In the data rows, zero lies at 7.5, halfway between 7 and 8.
Each second row below is the first row of its pair, turned about zero in one of two ways (a turn may also mirror it), then rescaled, with some noise.
After each pair comes the number of its way: 0 for the first way seen, 1 for the next new one, and so on.
Array([ 6,  8,  8,  5, 11,  8,  7,  9])
Array([ 6,  7,  7,  7,  6,  8, 10,  7]) 0

Array([ 6,  5,  9, 10,  5,  7, 10,  6])
Array([10,  8,  9,  9, 10, 10,  6,  8]) 0

Array([ 7,  5,  7, 11,  5,  4,  8,  6])
Array([10,  5,  9,  7, 10, 12,  6,  7]) 0

Array([11, 10,  9,  9,  5,  4,  0,  6])
Array([ 5,  6,  5, 12, 12,  7,  5,  3]) 1

Array([ 6,  4,  9, 10,  5,  7, 10,  6])
Array([12,  8,  8,  8, 10, 10,  7,  8]) 0

Array([ 3,  2,  6,  3, 10,  9, 10,  7])
Array([10,  4,  7,  4,  5, 12,  8, 11]) 1

Array([10,  8,  7,  8,  6,  9,  5,  5])
Array([ 5,  5,  7,  5,  8,  9,  8, 12]) 0

Array([ 8,  5, 11, 10,  6,  4,  9,  6])
Array([8, 7, 6, 5, 8, 9, 4, 2]) 1

Array([ 8, 10,  8,  3, 10,  7,  6, 11])
Array([4, 6, 6, 8, 4, 3, 8, 4]) 0

Array([ 7,  9,  8,  5, 11,  9,  7, 10])
Array([6, 7, 7, 9, 5, 6, 9, 7]) 0

Array([ 6,  4,  8, 10,  5,  6, 10,  6])
Array([11,  9,  7,  6, 11,  9,  7,  8]) 0

Array([ 8, 10,  0, 11,  5,  8,  9, 12])
Array([ 6,  2, 15,  8, 10,  3,  5,  8]) 0

Array([ 9, 11, 11,  8,  6,  9,  9,  8])
Array([8, 8, 5, 3, 6, 4, 8, 9]) 0

Array([ 9, 10, 11,  6,  7, 10,  8,  9])
Array([10,  9, 11,  8,  7,  5,  6,  9]) 1

Array([11, 10,  8, 11,  6,  8,  5,  5])
Array([ 8,  7,  5,  8, 10,  4, 10,  6]) 1

Array([ 7,  6,  7, 11,  5,  5,  9,  6])
Array([10,  7,  9,  6,  8, 11,  6,  8]) 0

Array([6, 3, 9, 9, 4, 7, 9, 6])
Array([11,  8,  6,  7, 11,  9, 10,  7]) 0

Array([ 5,  2,  7,  3, 10,  9,  9,  6])
Array([ 8,  5,  8,  2,  6, 11,  6, 12]) 1

Array([ 7,  9,  7,  6, 11,  8,  8, 10])
Array([ 7,  7, 11,  8,  5,  6,  9, 10]) 1

Array([ 7, 10,  8,  6, 10,  8,  8, 10])
Array([ 8,  8, 12,  9,  6,  8,  7, 10]) 1

Array([6, 3, 9, 9, 5, 8, 9, 7])
Array([11,  9,  5,  5,  6, 10,  6,  7]) 1

Array([10,  9,  8, 10,  6,  9,  6,  4])
Array([ 8,  6,  7,  3,  8,  8,  6, 12]) 0

Array([ 9,  9, 10,  9,  5,  8,  8,  7])
Array([10, 11,  7,  8,  8,  4,  8,  5]) 1

Array([ 8, 10,  8,  6, 11,  9,  9, 10])
Array([ 6,  8, 12,  8,  6,  7,  7,  9]) 1

Array([ 8,  6, 11, 10,  7,  4,  9,  6])
Array([8, 6, 6, 7, 7, 8, 4, 2]) 1

Array([ 8,  6, 10, 10,  6,  4,  8,  5])
Array([ 9,  7,  4,  4,  9, 11,  7,  6]) 0

Array([ 4,  4,  1,  7,  9,  9, 11,  9])
Array([ 8, 10, 12, 14,  9,  5,  9,  6]) 0

Array([ 9,  9, 11,  9,  5,  8,  8,  7])
Array([10,  8,  5,  2,  7,  7,  7,  9]) 0

Array([ 8,  6, 10, 10,  6,  4,  8,  5])
Array([ 9,  8,  6,  5,  8, 10,  5,  7]) 0

Array([ 8,  5,  0,  9,  7,  9, 11, 11])
Array([ 5,  4, 14, 11, 14,  3,  6,  7]) 0

Array([ 8, 10,  9,  4, 11,  8,  7, 11])
Array([5, 7, 5, 7, 3, 5, 9, 5]) 0

Array([10,  9,  7,  9,  6,  9,  6,  4])
Array([ 6,  7,  7,  5,  8,  9,  7, 11]) 0

Array([ 2,  4,  6,  8, 12, 10,  9,  6])
Array([ 7, 13,  9, 13,  8,  7, 10, 10]) 0

Array([10,  9,  7, 10,  5,  8,  5,  3])
Array([ 6,  6,  5,  7, 12,  5,  9,  6]) 1

Array([10,  9,  7,  8,  7,  9,  5,  5])
Array([ 6,  8,  6,  4,  8,  8,  8, 10]) 0

Array([11, 10, 11,  6,  5,  5,  0,  7])
Array([ 4,  6,  9, 13, 15,  6,  3,  6]) 1

Array([ 4,  3,  7,  4, 11,  9, 10,  7])
Array([ 6, 10,  6, 13,  8,  6, 11,  7]) 0

Array([ 8,  6, 11, 10,  6,  4,  9,  6])
Array([10,  8,  5,  5,  7, 11,  6,  5]) 0

Array([6, 4, 8, 9, 4, 6, 9, 6])
Array([11,  7,  4,  5,  8, 10,  7,  6]) 1

Array([ 3,  3,  5,  5, 12,  8, 10,  8])
Array([ 9,  5,  6,  5,  2, 13,  8, 12]) 1

Array([13, 10,  9,  7,  6,  8,  9,  8])
Array([ 6,  9, 10,  7,  8,  4,  5,  6]) 1

Array([ 7,  6,  7, 11,  5,  5,  9,  6])
Array([8, 9, 4, 6, 7, 9, 8, 3]) 1

Array([ 6,  5,  0,  8,  8,  9, 11, 11])
Array([ 2, 11,  4,  4,  5, 10, 13, 11]) 1

Array([11, 11, 11,  7,  6,  5,  0,  8])
Array([ 5,  6,  8, 13, 15,  6,  4,  5]) 1

Array([ 3,  2,  6,  4, 11,  9, 10,  7])
Array([ 8, 11,  7, 15,  9,  9, 10,  6]) 0

Array([ 4,  3,  7,  4, 11,  9, 10,  7])
Array([ 8, 11,  5, 14,  8,  7, 10,  5]) 0

Array([10,  9,  8, 10,  5,  8,  5,  4])
Array([ 7,  8,  7,  9, 10,  5,  8,  4]) 1

Array([ 9,  9, 11,  9,  5,  8,  8,  7])
Array([9, 8, 8, 7, 9, 5, 7, 4]) 1

Array([10,  9,  8,  8,  5,  9,  0,  8])
Array([ 6,  7,  6, 12, 13,  6,  5,  8]) 1

Array([ 7, 11,  6,  6, 10,  7,  5,  6])
Array([ 4,  5,  7,  9,  3,  7,  6, 11]) 0

Array([10, 10, 11,  9,  6,  9,  9,  8])
Array([10, 10,  8,  7,  6,  5,  6,  5]) 1

Array([ 9, 10, 11,  7,  6,  9,  8,  9])
Array([9, 7, 6, 3, 6, 4, 8, 8]) 0

Array([10, 11,  3,  7, 11,  7,  5,  6])
Array([ 3,  6,  8,  8,  4,  6,  6, 11]) 0

Array([ 4,  4,  0,  7,  8,  9, 10, 10])
Array([ 5,  9,  5,  3,  4, 13, 13, 13]) 1

Array([11, 10, 10,  8,  6,  4,  0,  7])
Array([ 6,  5, 10, 13, 14,  5,  3,  5]) 1

Array([ 6,  4,  9, 10,  5,  7,  9,  6])
Array([10, 10,  8,  7, 11, 12,  8,  6]) 0

Array([ 6,  9,  6,  5, 10, 10,  9, 11])
Array([ 6,  8, 10,  7,  4,  8, 11, 11]) 1

Array([ 9, 11, 11,  6,  7, 10,  8,  9])
Array([ 9,  9, 10,  7,  7,  4,  7,  8]) 1

Array([ 6,  9,  6,  5, 11,  8,  9, 10])
Array([ 6,  8, 10,  8,  4,  8, 10, 10]) 1

Array([ 8, 10, 10,  5,  7,  9,  8,  9])
Array([ 8,  6,  5,  6,  6,  5, 10,  6]) 0

Array([ 3,  8,  5,  2,  8, 11, 10,  8])
Array([ 9,  8,  7, 14,  7,  3,  9,  8]) 0

Array([ 7, 15,  3, 15,  3,  7,  7, 11])
Array([ 5, 15, 10, 14,  9,  4, 15,  2]) 1

Array([ 8,  5, 10, 10,  6,  3,  9,  5])
Array([9, 6, 5, 6, 7, 7, 6, 3]) 1

Array([ 7,  9,  8,  5, 11,  8,  7, 10])
Array([7, 8, 7, 9, 4, 7, 8, 5]) 0

Array([ 4,  3,  7,  3, 10,  9, 10,  6])
Array([ 9,  4,  8,  2,  5, 12,  6, 13]) 1

Array([ 4,  8,  5,  4,  9, 10,  9,  9])
Array([ 9,  9, 12,  6,  6, 10, 10, 12]) 1

Array([ 8, 10,  8,  3, 11,  7,  6, 11])
Array([3, 8, 6, 9, 3, 5, 8, 3]) 0

Array([ 8,  5, 11, 10,  6,  4,  9,  6])
Array([11,  9,  6,  6,  8, 12,  7,  6]) 0

Array([ 9, 11,  8,  4, 11,  8,  7, 12])
Array([ 5,  7, 11, 11,  7,  6,  5,  9]) 1

Array([ 9,  7,  7, 11,  6,  3,  8,  7])
Array([5, 7, 6, 8, 5, 9, 9, 4]) 1

Array([ 7,  9,  8,  5, 11,  8,  7, 10])
Array([ 8,  5, 11,  9,  5,  7,  5, 11]) 1

Array([ 3,  3,  4,  5, 11,  8, 10,  8])
Array([ 8,  5,  8,  6,  2, 13, 11, 12]) 1

Array([11, 10,  8, 11,  5,  7,  3,  6])
Array([ 5,  5,  8,  2,  6, 11,  7, 11]) 0

Array([10,  9,  7,  8,  7,  9,  5,  5])
Array([7, 7, 7, 7, 9, 5, 8, 8]) 1

